In the data rows, 128 means zero.
What is the hidden score of each row? Scores go from 0 to 20, and 10 is about the middle. The score is a weighted sum of the row's numbers plus the product of two more (or one squared), each taken from its middle value.
[148, 116, 154, 158, 84, 172, 122, 98, 106, 106, 123, 133, 148, 120, 164, 42, 68, 101, 119, 117, 105, 127, 107, 148] >> 10
[118, 123, 136, 164, 127, 153, 167, 119, 129, 121, 145, 187, 123, 112, 131, 90, 109, 148, 160, 104, 105, 143, 90, 94] >> 11
[137, 161, 173, 199, 123, 174, 190, 181, 155, 92, 159, 134, 124, 96, 89, 131, 151, 132, 176, 68, 100, 150, 99, 77] >> 11
[108, 173, 105, 147, 162, 111, 153, 135, 175, 143, 158, 155, 137, 132, 89, 145, 136, 106, 142, 144, 114, 185, 134, 87] >> 7
[107, 158, 122, 169, 134, 147, 185, 166, 197, 98, 155, 151, 135, 130, 92, 159, 132, 147, 155, 120, 103, 153, 124, 58] >> 7
[170, 57, 170, 126, 103, 146, 95, 132, 128, 144, 118, 99, 123, 149, 172, 86, 91, 83, 101, 137, 131, 107, 113, 183] >> 12
[125, 146, 129, 117, 121, 127, 99, 116, 133, 108, 79, 91, 118, 125, 138, 150, 171, 161, 148, 115, 162, 105, 158, 148] >> 9
[117, 121, 133, 153, 109, 135, 125, 152, 130, 126, 109, 92, 130, 134, 146, 154, 144, 131, 120, 112, 157, 126, 152, 119] >> 7
[130, 125, 124, 105, 131, 98, 101, 136, 137, 166, 132, 125, 115, 102, 146, 151, 138, 99, 120, 157, 133, 143, 134, 121] >> 4
[165, 109, 153, 93, 154, 139, 127, 143, 133, 152, 157, 137, 119, 138, 128, 94, 111, 145, 146, 140, 127, 117, 113, 131] >> 7
[119, 163, 113, 133, 155, 142, 137, 145, 157, 134, 130, 126, 145, 108, 64, 146, 138, 196, 192, 116, 118, 147, 111, 87] >> 10
[145, 156, 152, 125, 106, 176, 123, 87, 119, 60, 71, 71, 104, 125, 89, 135, 208, 143, 196, 83, 160, 91, 125, 163] >> 14
[187, 97, 133, 93, 156, 163, 132, 129, 102, 133, 153, 103, 105, 127, 107, 50, 123, 208, 168, 108, 128, 47, 98, 141] >> 14
[105, 146, 105, 113, 120, 137, 95, 121, 98, 106, 85, 89, 108, 153, 130, 151, 157, 134, 118, 121, 154, 114, 126, 162] >> 8
[67, 170, 101, 165, 124, 122, 199, 187, 161, 137, 122, 148, 118, 112, 78, 208, 171, 111, 142, 97, 111, 175, 134, 70] >> 9
[101, 161, 88, 112, 196, 91, 186, 154, 177, 171, 169, 194, 118, 96, 88, 147, 89, 164, 130, 163, 69, 165, 137, 56] >> 8
[159, 108, 122, 96, 122, 118, 95, 127, 145, 151, 144, 116, 110, 136, 134, 126, 108, 135, 131, 139, 116, 119, 106, 143] >> 8
[144, 106, 124, 97, 133, 150, 121, 132, 134, 125, 146, 110, 117, 154, 144, 97, 139, 153, 144, 116, 126, 80, 107, 137] >> 6
[131, 132, 179, 157, 66, 184, 95, 167, 137, 78, 106, 83, 132, 156, 131, 133, 177, 108, 154, 85, 161, 77, 89, 163] >> 4
[169, 151, 133, 136, 145, 99, 118, 126, 150, 149, 173, 162, 151, 145, 128, 113, 105, 129, 101, 146, 88, 126, 91, 114] >> 6
[178, 108, 185, 131, 70, 172, 121, 160, 129, 116, 115, 111, 154, 139, 175, 92, 118, 87, 101, 132, 161, 113, 131, 173] >> 10
[58, 153, 129, 169, 120, 181, 210, 179, 199, 134, 144, 117, 108, 116, 63, 187, 172, 147, 157, 108, 108, 143, 147, 76] >> 8
[83, 154, 80, 130, 137, 106, 114, 60, 125, 117, 93, 116, 74, 106, 137, 170, 173, 113, 97, 116, 148, 135, 166, 125] >> 5
[171, 126, 149, 83, 150, 131, 84, 103, 112, 145, 163, 109, 100, 132, 138, 73, 151, 196, 173, 124, 153, 77, 109, 134] >> 2
[109, 107, 88, 136, 140, 86, 150, 167, 145, 169, 130, 118, 109, 129, 117, 170, 89, 117, 99, 155, 105, 181, 140, 97] >> 10
[97, 161, 87, 150, 121, 124, 164, 116, 150, 107, 120, 134, 90, 76, 111, 148, 159, 128, 116, 108, 133, 150, 191, 111] >> 13
[139, 133, 141, 150, 131, 106, 94, 99, 110, 105, 107, 121, 116, 106, 169, 104, 125, 72, 77, 148, 114, 139, 125, 165] >> 12
[112, 125, 157, 169, 88, 175, 155, 157, 131, 83, 123, 113, 151, 137, 107, 120, 112, 85, 135, 118, 125, 150, 114, 113] >> 9
[117, 114, 131, 101, 143, 108, 119, 148, 140, 156, 116, 113, 149, 159, 120, 157, 152, 143, 146, 174, 154, 116, 106, 138] >> 9
[143, 112, 154, 148, 118, 151, 162, 155, 129, 108, 138, 118, 145, 143, 119, 105, 122, 124, 143, 101, 113, 139, 105, 86] >> 8
[121, 149, 156, 183, 123, 166, 158, 123, 106, 104, 149, 166, 142, 124, 141, 103, 112, 116, 118, 99, 87, 132, 110, 112] >> 8
[195, 78, 179, 166, 107, 196, 83, 119, 69, 87, 146, 152, 171, 128, 184, 24, 91, 121, 94, 102, 129, 109, 84, 147] >> 14
[104, 145, 160, 145, 161, 165, 141, 119, 128, 125, 107, 120, 104, 145, 91, 138, 169, 189, 223, 79, 155, 99, 107, 104] >> 7
[123, 128, 104, 108, 135, 75, 135, 161, 129, 212, 135, 155, 120, 135, 101, 149, 112, 129, 98, 175, 122, 165, 149, 121] >> 11
[157, 124, 160, 114, 109, 140, 85, 117, 96, 130, 110, 147, 153, 144, 171, 104, 78, 117, 99, 145, 122, 119, 131, 159] >> 12
[132, 108, 129, 147, 94, 148, 134, 128, 126, 90, 117, 132, 129, 151, 159, 108, 147, 75, 95, 99, 121, 138, 115, 152] >> 9
[92, 137, 124, 134, 129, 124, 113, 116, 161, 115, 120, 138, 128, 133, 145, 135, 107, 84, 72, 166, 133, 161, 140, 127] >> 2
[111, 145, 158, 123, 119, 139, 104, 132, 132, 83, 83, 111, 140, 138, 127, 152, 166, 133, 137, 97, 167, 121, 151, 143] >> 8
[127, 137, 160, 164, 92, 188, 133, 139, 128, 91, 133, 76, 105, 144, 123, 158, 151, 112, 162, 49, 174, 130, 133, 154] >> 10
[101, 113, 155, 169, 91, 181, 123, 107, 124, 77, 103, 144, 115, 94, 153, 102, 133, 94, 98, 118, 111, 140, 124, 160] >> 10
[114, 161, 179, 170, 154, 180, 184, 144, 157, 63, 162, 127, 112, 112, 78, 144, 187, 163, 204, 81, 125, 116, 120, 95] >> 10
[99, 160, 116, 120, 181, 120, 174, 137, 137, 151, 160, 159, 108, 100, 78, 126, 149, 202, 199, 120, 90, 114, 109, 52] >> 6
[166, 94, 128, 87, 92, 106, 107, 118, 143, 178, 122, 97, 174, 155, 163, 124, 108, 88, 89, 166, 157, 111, 159, 154] >> 14
[90, 164, 93, 137, 122, 118, 130, 91, 158, 94, 116, 133, 123, 97, 134, 175, 130, 114, 75, 106, 128, 143, 150, 107] >> 8
[138, 90, 156, 116, 136, 159, 97, 140, 116, 111, 115, 99, 111, 127, 160, 87, 135, 124, 140, 104, 151, 73, 107, 167] >> 9
[131, 158, 131, 102, 150, 102, 128, 166, 135, 141, 129, 103, 150, 124, 121, 138, 115, 116, 115, 153, 103, 150, 150, 121] >> 5
[136, 123, 178, 147, 84, 160, 113, 120, 130, 98, 136, 95, 130, 160, 130, 135, 165, 146, 166, 87, 181, 64, 109, 162] >> 12
[177, 100, 175, 128, 120, 163, 76, 60, 103, 129, 144, 217, 138, 125, 209, 45, 76, 112, 66, 122, 98, 84, 107, 160] >> 4
[96, 155, 105, 145, 165, 111, 216, 157, 166, 158, 181, 161, 137, 151, 57, 149, 136, 142, 134, 148, 72, 173, 133, 52] >> 9
[130, 145, 82, 126, 166, 84, 149, 158, 173, 188, 177, 168, 138, 92, 103, 145, 90, 133, 115, 136, 85, 157, 114, 78] >> 12
[114, 144, 96, 107, 209, 91, 149, 106, 100, 145, 170, 146, 119, 108, 75, 89, 161, 217, 197, 128, 124, 125, 124, 72] >> 10
[81, 169, 109, 137, 142, 130, 184, 92, 175, 136, 125, 127, 114, 101, 72, 182, 194, 177, 162, 111, 103, 153, 161, 82] >> 11
[144, 95, 135, 114, 113, 139, 104, 129, 134, 134, 108, 90, 149, 125, 131, 113, 128, 126, 129, 97, 139, 127, 101, 144] >> 13
[161, 115, 149, 147, 83, 138, 132, 148, 145, 126, 151, 144, 154, 135, 163, 126, 121, 88, 82, 126, 123, 130, 145, 128] >> 9
[109, 131, 110, 135, 97, 118, 135, 138, 102, 144, 165, 141, 150, 130, 133, 107, 86, 98, 79, 142, 87, 131, 132, 108] >> 8
[80, 156, 92, 144, 124, 111, 126, 66, 109, 102, 115, 149, 103, 113, 130, 145, 128, 109, 115, 121, 81, 152, 150, 130] >> 9
[94, 117, 159, 186, 78, 191, 93, 122, 80, 59, 85, 137, 149, 133, 163, 101, 141, 87, 100, 76, 139, 107, 137, 190] >> 10
[111, 126, 82, 102, 164, 111, 117, 102, 82, 165, 152, 133, 126, 99, 130, 157, 107, 107, 122, 160, 112, 154, 174, 126] >> 13
[99, 145, 106, 151, 148, 104, 161, 120, 151, 141, 139, 119, 118, 116, 70, 138, 168, 159, 154, 123, 148, 153, 134, 98] >> 15
[140, 140, 138, 134, 130, 159, 98, 121, 116, 114, 94, 89, 128, 137, 126, 102, 175, 147, 159, 99, 182, 60, 124, 154] >> 8
[155, 146, 74, 95, 154, 81, 108, 97, 101, 163, 118, 107, 132, 116, 144, 124, 155, 143, 136, 161, 161, 82, 167, 145] >> 16
[62, 181, 92, 156, 127, 139, 164, 141, 139, 119, 128, 142, 92, 98, 83, 157, 153, 127, 133, 105, 111, 164, 125, 87] >> 4
[109, 127, 90, 107, 150, 89, 161, 170, 157, 190, 172, 154, 144, 92, 98, 137, 97, 155, 132, 171, 123, 132, 145, 103] >> 16
[126, 118, 116, 106, 189, 96, 164, 121, 138, 192, 197, 183, 148, 108, 94, 119, 81, 167, 118, 184, 80, 179, 114, 84] >> 15
[128, 116, 133, 122, 103, 143, 105, 107, 118, 123, 103, 130, 150, 137, 155, 158, 133, 99, 91, 163, 140, 132, 133, 172] >> 12
[163, 132, 124, 53, 153, 82, 98, 141, 133, 196, 177, 127, 135, 121, 144, 122, 78, 157, 96, 174, 90, 99, 157, 120] >> 6
[147, 114, 152, 132, 147, 111, 117, 157, 109, 133, 163, 160, 153, 131, 157, 73, 70, 165, 141, 173, 92, 163, 111, 132] >> 7
[62, 154, 27, 121, 152, 70, 145, 96, 87, 123, 128, 156, 96, 84, 93, 178, 110, 138, 120, 116, 79, 209, 164, 78] >> 18
[121, 163, 114, 110, 135, 125, 161, 134, 149, 147, 135, 124, 109, 108, 84, 171, 165, 159, 171, 133, 140, 139, 127, 84] >> 12
[143, 118, 172, 157, 84, 171, 136, 106, 105, 87, 91, 129, 153, 141, 161, 122, 119, 101, 97, 95, 136, 141, 103, 141] >> 11
[126, 106, 138, 137, 128, 125, 163, 146, 138, 133, 140, 128, 139, 138, 135, 132, 100, 136, 144, 141, 117, 151, 127, 104] >> 12
[130, 146, 141, 82, 159, 124, 93, 92, 100, 113, 112, 115, 151, 127, 150, 112, 163, 165, 144, 116, 129, 79, 134, 153] >> 7
[202, 123, 128, 58, 174, 78, 97, 116, 98, 169, 162, 130, 138, 144, 159, 86, 105, 157, 137, 161, 141, 69, 113, 141] >> 12
[137, 113, 126, 130, 100, 125, 125, 132, 130, 124, 124, 122, 145, 132, 147, 145, 135, 94, 80, 119, 137, 151, 135, 130] >> 10
[76, 97, 164, 191, 69, 164, 173, 160, 179, 99, 131, 99, 113, 126, 141, 155, 148, 98, 130, 85, 116, 156, 109, 98] >> 6
[137, 126, 109, 92, 127, 104, 108, 116, 117, 159, 130, 116, 123, 138, 146, 138, 111, 94, 97, 156, 132, 118, 167, 141] >> 9
[119, 119, 134, 142, 126, 133, 140, 144, 134, 98, 120, 96, 103, 128, 128, 125, 165, 147, 171, 105, 125, 105, 133, 120] >> 7
[132, 148, 116, 132, 127, 134, 136, 143, 121, 101, 85, 99, 104, 140, 96, 139, 188, 149, 162, 94, 137, 104, 121, 129] >> 10
[175, 86, 176, 117, 72, 146, 98, 185, 124, 113, 124, 86, 149, 180, 184, 88, 113, 73, 101, 133, 170, 84, 94, 201] >> 8
[180, 114, 133, 123, 160, 133, 115, 116, 128, 159, 160, 154, 144, 126, 152, 65, 100, 146, 144, 124, 128, 114, 113, 130] >> 14
[113, 125, 92, 110, 121, 96, 141, 143, 153, 145, 126, 92, 131, 136, 96, 158, 125, 128, 103, 126, 106, 173, 157, 97] >> 9
[175, 113, 158, 104, 130, 149, 99, 118, 107, 151, 131, 128, 145, 134, 161, 94, 93, 104, 121, 128, 172, 113, 93, 145] >> 9
[149, 94, 94, 85, 133, 40, 116, 145, 141, 178, 171, 172, 143, 103, 151, 128, 81, 108, 81, 210, 86, 160, 175, 134] >> 14
[107, 118, 144, 117, 119, 147, 136, 141, 122, 132, 108, 90, 108, 117, 130, 136, 143, 120, 119, 123, 142, 117, 119, 145] >> 8
[128, 103, 92, 73, 160, 79, 87, 105, 86, 172, 114, 123, 134, 106, 163, 128, 110, 124, 96, 177, 131, 132, 150, 150] >> 11
[176, 89, 165, 122, 105, 145, 76, 120, 100, 94, 125, 133, 159, 172, 199, 56, 89, 110, 105, 149, 157, 82, 67, 196] >> 9
[122, 126, 134, 153, 126, 152, 160, 132, 158, 97, 127, 124, 132, 114, 106, 151, 185, 139, 164, 64, 142, 119, 127, 88] >> 12
[71, 153, 82, 152, 133, 128, 177, 173, 155, 141, 129, 99, 132, 92, 81, 150, 156, 151, 155, 129, 93, 174, 134, 73] >> 10
[123, 135, 145, 136, 126, 131, 190, 189, 152, 136, 160, 147, 119, 119, 78, 139, 141, 152, 154, 104, 123, 146, 116, 70] >> 10
[142, 144, 170, 179, 126, 168, 154, 113, 94, 107, 121, 159, 145, 131, 127, 52, 122, 150, 133, 91, 134, 104, 117, 132] >> 13
[118, 131, 142, 146, 104, 161, 94, 96, 126, 103, 105, 97, 137, 155, 156, 130, 148, 99, 127, 102, 194, 96, 130, 173] >> 9
[161, 105, 131, 143, 95, 146, 113, 112, 117, 111, 120, 119, 126, 133, 165, 133, 90, 80, 89, 106, 139, 101, 112, 161] >> 14
[103, 160, 154, 198, 148, 161, 193, 128, 144, 133, 159, 179, 106, 99, 95, 118, 106, 141, 147, 67, 58, 175, 100, 77] >> 10
[159, 88, 128, 131, 115, 139, 120, 101, 115, 121, 181, 188, 152, 125, 158, 76, 100, 147, 131, 120, 78, 112, 121, 138] >> 14
[179, 93, 167, 117, 87, 144, 67, 148, 102, 132, 98, 106, 136, 144, 176, 94, 125, 90, 113, 157, 163, 79, 118, 196] >> 8
[121, 131, 121, 108, 121, 106, 153, 157, 159, 187, 154, 144, 130, 139, 130, 158, 100, 113, 129, 179, 120, 160, 143, 98] >> 11
[135, 142, 90, 81, 191, 60, 158, 169, 154, 205, 173, 172, 106, 110, 98, 107, 78, 139, 114, 174, 86, 129, 143, 81] >> 7
[180, 102, 159, 125, 106, 143, 80, 123, 119, 93, 125, 104, 133, 152, 189, 109, 95, 105, 95, 127, 147, 122, 88, 165] >> 6
[170, 112, 130, 117, 146, 150, 142, 135, 102, 138, 134, 107, 148, 153, 150, 113, 139, 138, 116, 132, 149, 106, 80, 122] >> 11
[170, 132, 120, 82, 204, 115, 144, 147, 107, 143, 184, 143, 135, 109, 91, 103, 104, 176, 157, 164, 98, 115, 112, 93] >> 11
[135, 126, 122, 100, 138, 119, 118, 96, 121, 131, 158, 133, 121, 141, 124, 143, 179, 171, 179, 127, 145, 132, 110, 133] >> 11
[121, 113, 83, 106, 138, 112, 86, 77, 98, 134, 98, 139, 120, 132, 175, 106, 121, 102, 83, 145, 118, 121, 142, 165] >> 8
[121, 117, 145, 142, 101, 153, 111, 140, 118, 100, 100, 100, 123, 156, 112, 161, 154, 103, 129, 126, 143, 77, 130, 158] >> 11
[129, 154, 159, 137, 153, 176, 123, 142, 119, 88, 108, 96, 107, 127, 98, 103, 207, 214, 228, 79, 159, 48, 98, 104] >> 3
[168, 113, 169, 108, 92, 143, 75, 110, 110, 111, 97, 83, 128, 161, 155, 135, 152, 101, 111, 88, 194, 55, 150, 182] >> 11
[201, 74, 120, 74, 142, 89, 91, 134, 123, 203, 153, 128, 138, 127, 183, 87, 59, 95, 93, 182, 125, 123, 155, 144] >> 12
[136, 122, 130, 141, 125, 141, 129, 161, 122, 121, 122, 127, 138, 151, 134, 129, 124, 131, 118, 128, 156, 109, 119, 134] >> 10
[149, 75, 133, 136, 154, 128, 115, 98, 116, 138, 164, 195, 130, 93, 152, 78, 80, 133, 113, 140, 98, 129, 110, 133] >> 19
[169, 105, 155, 121, 66, 143, 79, 139, 105, 137, 126, 113, 165, 133, 176, 95, 104, 99, 68, 143, 179, 108, 116, 193] >> 12
[169, 127, 143, 122, 144, 126, 131, 132, 128, 150, 123, 153, 159, 137, 152, 116, 65, 81, 98, 159, 129, 132, 100, 132] >> 12
[96, 125, 160, 159, 102, 146, 100, 88, 111, 71, 112, 154, 106, 103, 140, 125, 144, 92, 106, 112, 116, 163, 126, 143] >> 3
[152, 105, 157, 106, 100, 144, 117, 148, 134, 132, 121, 73, 133, 148, 177, 109, 88, 113, 103, 161, 167, 122, 90, 171] >> 8
[49, 185, 36, 127, 150, 75, 131, 92, 104, 116, 111, 153, 86, 88, 83, 147, 164, 165, 122, 147, 109, 170, 165, 99] >> 10
[131, 122, 100, 102, 140, 107, 129, 118, 148, 139, 107, 133, 93, 117, 125, 120, 155, 155, 150, 158, 134, 138, 118, 102] >> 7
[120, 126, 123, 165, 103, 132, 154, 145, 145, 120, 101, 138, 125, 114, 84, 162, 113, 102, 113, 104, 150, 168, 144, 117] >> 17
[105, 138, 132, 175, 102, 163, 178, 178, 157, 115, 120, 123, 117, 131, 89, 155, 148, 106, 145, 126, 115, 169, 134, 93] >> 7
[144, 145, 159, 163, 114, 158, 181, 151, 151, 130, 156, 99, 120, 159, 78, 146, 143, 148, 156, 119, 155, 148, 98, 118] >> 12
[153, 102, 173, 103, 99, 154, 70, 162, 110, 146, 130, 87, 154, 144, 150, 114, 103, 104, 122, 143, 165, 68, 119, 172] >> 6
[115, 140, 103, 114, 112, 123, 131, 146, 157, 158, 138, 108, 114, 111, 124, 131, 109, 103, 117, 143, 149, 177, 105, 124] >> 7
[136, 105, 160, 154, 98, 155, 88, 89, 95, 87, 93, 156, 128, 155, 188, 110, 96, 103, 69, 92, 121, 159, 121, 168] >> 6
[87, 158, 50, 142, 174, 88, 151, 114, 150, 146, 135, 128, 81, 131, 91, 167, 162, 179, 153, 126, 145, 143, 143, 84] >> 9
[151, 92, 98, 80, 151, 74, 114, 128, 120, 189, 176, 141, 133, 167, 154, 123, 83, 115, 86, 198, 109, 148, 135, 136] >> 9
[141, 156, 80, 143, 140, 95, 153, 119, 130, 141, 128, 144, 139, 138, 111, 150, 98, 125, 91, 167, 91, 168, 176, 97] >> 14
[140, 129, 131, 108, 143, 105, 153, 147, 153, 192, 163, 172, 132, 146, 128, 99, 91, 98, 105, 166, 88, 168, 126, 111] >> 5
[137, 89, 145, 121, 131, 118, 127, 126, 90, 107, 131, 108, 122, 138, 122, 142, 132, 153, 119, 182, 136, 81, 125, 144] >> 14
[139, 124, 118, 104, 152, 93, 159, 179, 175, 164, 171, 140, 141, 126, 100, 139, 105, 118, 120, 189, 143, 152, 140, 96] >> 11
[82, 193, 135, 134, 165, 102, 178, 132, 135, 113, 140, 131, 99, 119, 70, 136, 148, 175, 167, 102, 103, 96, 109, 90] >> 8
[168, 99, 160, 125, 146, 144, 132, 135, 123, 134, 127, 144, 161, 156, 119, 105, 119, 158, 167, 98, 123, 101, 85, 147] >> 16
[128, 111, 174, 191, 67, 189, 134, 136, 133, 27, 85, 91, 147, 144, 165, 127, 163, 68, 109, 65, 148, 126, 95, 170] >> 13
[141, 139, 157, 142, 121, 138, 172, 156, 150, 140, 139, 136, 122, 141, 108, 121, 109, 99, 143, 134, 100, 163, 118, 89] >> 6
[156, 67, 150, 102, 127, 112, 122, 146, 119, 173, 159, 126, 156, 156, 143, 127, 96, 95, 80, 142, 133, 133, 119, 157] >> 17
[114, 118, 95, 101, 116, 106, 133, 112, 125, 132, 114, 129, 120, 117, 120, 148, 151, 111, 128, 127, 145, 164, 191, 109] >> 13
[119, 106, 158, 184, 91, 163, 125, 73, 117, 99, 135, 175, 151, 120, 142, 78, 93, 105, 116, 116, 84, 153, 93, 144] >> 13
[98, 156, 116, 140, 137, 132, 171, 137, 185, 152, 123, 146, 125, 120, 75, 156, 127, 149, 142, 136, 111, 146, 110, 81] >> 9
[112, 138, 56, 106, 174, 55, 107, 85, 120, 169, 142, 161, 101, 96, 130, 127, 123, 154, 121, 156, 104, 167, 164, 124] >> 11
[151, 96, 161, 132, 124, 155, 124, 158, 124, 139, 119, 107, 159, 136, 148, 124, 112, 93, 98, 153, 149, 143, 112, 125] >> 10
[118, 99, 122, 129, 92, 151, 153, 154, 151, 113, 134, 86, 134, 133, 116, 162, 140, 94, 107, 115, 160, 132, 121, 135] >> 15
[128, 139, 145, 106, 165, 92, 131, 122, 130, 134, 141, 162, 120, 145, 72, 103, 130, 191, 186, 113, 94, 116, 134, 105] >> 14
[144, 120, 128, 107, 169, 103, 112, 139, 120, 169, 154, 135, 117, 138, 121, 110, 114, 138, 125, 183, 127, 100, 124, 127] >> 6
[115, 162, 130, 190, 107, 161, 140, 94, 136, 85, 127, 184, 135, 99, 109, 119, 103, 113, 114, 96, 92, 192, 109, 108] >> 10
[141, 139, 168, 144, 117, 165, 128, 149, 129, 105, 148, 127, 142, 125, 148, 103, 141, 132, 144, 108, 150, 122, 113, 148] >> 8
[168, 122, 175, 171, 78, 164, 139, 99, 126, 95, 119, 141, 158, 138, 141, 62, 115, 99, 136, 99, 109, 110, 102, 128] >> 11
[98, 144, 124, 137, 150, 88, 162, 142, 156, 135, 156, 139, 107, 127, 101, 154, 125, 153, 125, 161, 115, 167, 89, 91] >> 5
[154, 68, 151, 129, 87, 151, 76, 86, 80, 111, 127, 153, 154, 153, 206, 62, 60, 89, 77, 134, 125, 130, 105, 184] >> 10
[125, 110, 112, 124, 117, 127, 131, 135, 142, 146, 100, 115, 111, 127, 121, 176, 121, 118, 110, 125, 105, 160, 141, 119] >> 10
[168, 114, 181, 150, 113, 179, 150, 149, 137, 101, 112, 123, 134, 137, 127, 110, 158, 135, 156, 103, 113, 111, 132, 123] >> 9
[175, 108, 102, 81, 131, 84, 83, 112, 118, 169, 149, 100, 163, 112, 166, 97, 103, 107, 119, 164, 149, 91, 179, 162] >> 17
[111, 130, 112, 105, 101, 110, 81, 122, 97, 149, 110, 118, 164, 143, 168, 154, 137, 115, 102, 123, 182, 110, 154, 170] >> 14
[80, 135, 104, 168, 87, 151, 162, 137, 121, 102, 113, 124, 138, 127, 110, 152, 137, 75, 100, 111, 117, 151, 134, 138] >> 14
[123, 112, 118, 118, 134, 118, 154, 101, 157, 171, 151, 114, 117, 127, 144, 165, 105, 105, 123, 165, 120, 175, 154, 99] >> 9
[101, 148, 32, 113, 168, 78, 129, 65, 115, 135, 110, 140, 74, 109, 105, 159, 152, 172, 129, 121, 114, 144, 151, 117] >> 15
[174, 138, 160, 130, 161, 109, 98, 98, 114, 148, 144, 221, 152, 123, 165, 21, 69, 141, 120, 120, 97, 104, 64, 154] >> 8
[95, 144, 87, 101, 131, 131, 161, 144, 141, 153, 128, 140, 141, 133, 95, 178, 129, 142, 97, 154, 145, 151, 127, 84] >> 13
[142, 90, 151, 122, 103, 124, 116, 175, 110, 129, 134, 149, 167, 105, 158, 137, 98, 101, 93, 136, 115, 127, 120, 128] >> 11
[50, 144, 67, 103, 180, 113, 108, 57, 78, 141, 120, 162, 113, 93, 130, 139, 111, 140, 85, 150, 104, 171, 133, 117] >> 6
[45, 171, 92, 175, 176, 103, 163, 93, 161, 119, 151, 190, 131, 129, 87, 185, 127, 142, 114, 134, 88, 199, 171, 84] >> 9
[133, 100, 159, 161, 139, 153, 164, 133, 162, 133, 128, 135, 130, 156, 110, 119, 116, 137, 134, 101, 101, 124, 121, 116] >> 13
[122, 119, 143, 154, 80, 131, 106, 123, 158, 92, 80, 84, 148, 139, 106, 149, 165, 130, 152, 68, 175, 99, 135, 142] >> 15
[143, 132, 108, 84, 131, 113, 77, 88, 96, 155, 108, 137, 113, 130, 166, 115, 120, 135, 121, 154, 162, 89, 153, 142] >> 14
[133, 164, 165, 155, 112, 174, 97, 122, 83, 99, 89, 84, 93, 152, 128, 134, 194, 149, 184, 83, 176, 60, 109, 179] >> 7
[154, 132, 135, 109, 96, 114, 101, 155, 124, 132, 94, 105, 141, 115, 173, 128, 147, 115, 122, 122, 172, 94, 121, 167] >> 12
[76, 160, 71, 110, 152, 92, 107, 61, 112, 129, 118, 125, 131, 109, 126, 152, 182, 136, 121, 121, 133, 158, 213, 137] >> 12
[155, 112, 138, 125, 105, 144, 92, 156, 119, 157, 123, 102, 132, 152, 144, 116, 127, 123, 139, 118, 153, 82, 137, 151] >> 8
[149, 107, 179, 159, 70, 187, 139, 164, 160, 113, 87, 77, 121, 148, 135, 155, 139, 100, 144, 117, 172, 97, 148, 152] >> 12
[106, 168, 143, 148, 176, 118, 150, 110, 130, 106, 117, 122, 85, 131, 87, 131, 189, 198, 211, 61, 118, 83, 113, 109] >> 6
[153, 127, 107, 94, 171, 73, 129, 149, 137, 178, 158, 131, 143, 122, 97, 117, 107, 133, 128, 169, 81, 136, 130, 101] >> 10
[90, 172, 68, 94, 197, 52, 165, 137, 155, 175, 158, 147, 126, 118, 73, 166, 132, 167, 150, 166, 67, 158, 173, 58] >> 8
[110, 158, 140, 154, 109, 116, 169, 144, 189, 138, 148, 102, 134, 126, 95, 132, 128, 133, 128, 113, 99, 167, 134, 94] >> 7
[100, 116, 142, 158, 95, 152, 181, 157, 142, 105, 120, 142, 93, 123, 110, 155, 127, 113, 139, 98, 121, 155, 136, 117] >> 14
[128, 93, 99, 99, 108, 101, 107, 154, 124, 132, 109, 110, 131, 122, 178, 108, 92, 67, 84, 135, 144, 115, 133, 156] >> 11
[43, 193, 161, 203, 74, 191, 167, 130, 152, 40, 77, 79, 92, 136, 72, 213, 221, 124, 156, 25, 152, 140, 140, 109] >> 4
[117, 150, 129, 75, 187, 76, 141, 127, 101, 168, 144, 149, 111, 123, 93, 141, 135, 218, 155, 139, 129, 128, 122, 96] >> 13
[165, 70, 166, 104, 112, 124, 103, 118, 134, 157, 124, 127, 129, 149, 172, 94, 68, 88, 91, 168, 123, 143, 120, 195] >> 12
[43, 136, 98, 154, 127, 122, 167, 113, 146, 95, 121, 134, 106, 118, 115, 157, 131, 126, 132, 119, 97, 194, 167, 108] >> 8
[46, 191, 71, 171, 166, 132, 199, 123, 171, 119, 94, 165, 84, 93, 41, 209, 196, 205, 220, 90, 93, 183, 154, 44] >> 14
[129, 95, 120, 88, 159, 109, 122, 118, 103, 131, 149, 106, 122, 125, 114, 145, 112, 137, 87, 163, 148, 137, 165, 130] >> 13
[156, 93, 132, 96, 175, 129, 105, 139, 108, 161, 127, 133, 101, 121, 136, 85, 140, 176, 170, 126, 161, 102, 135, 144] >> 10
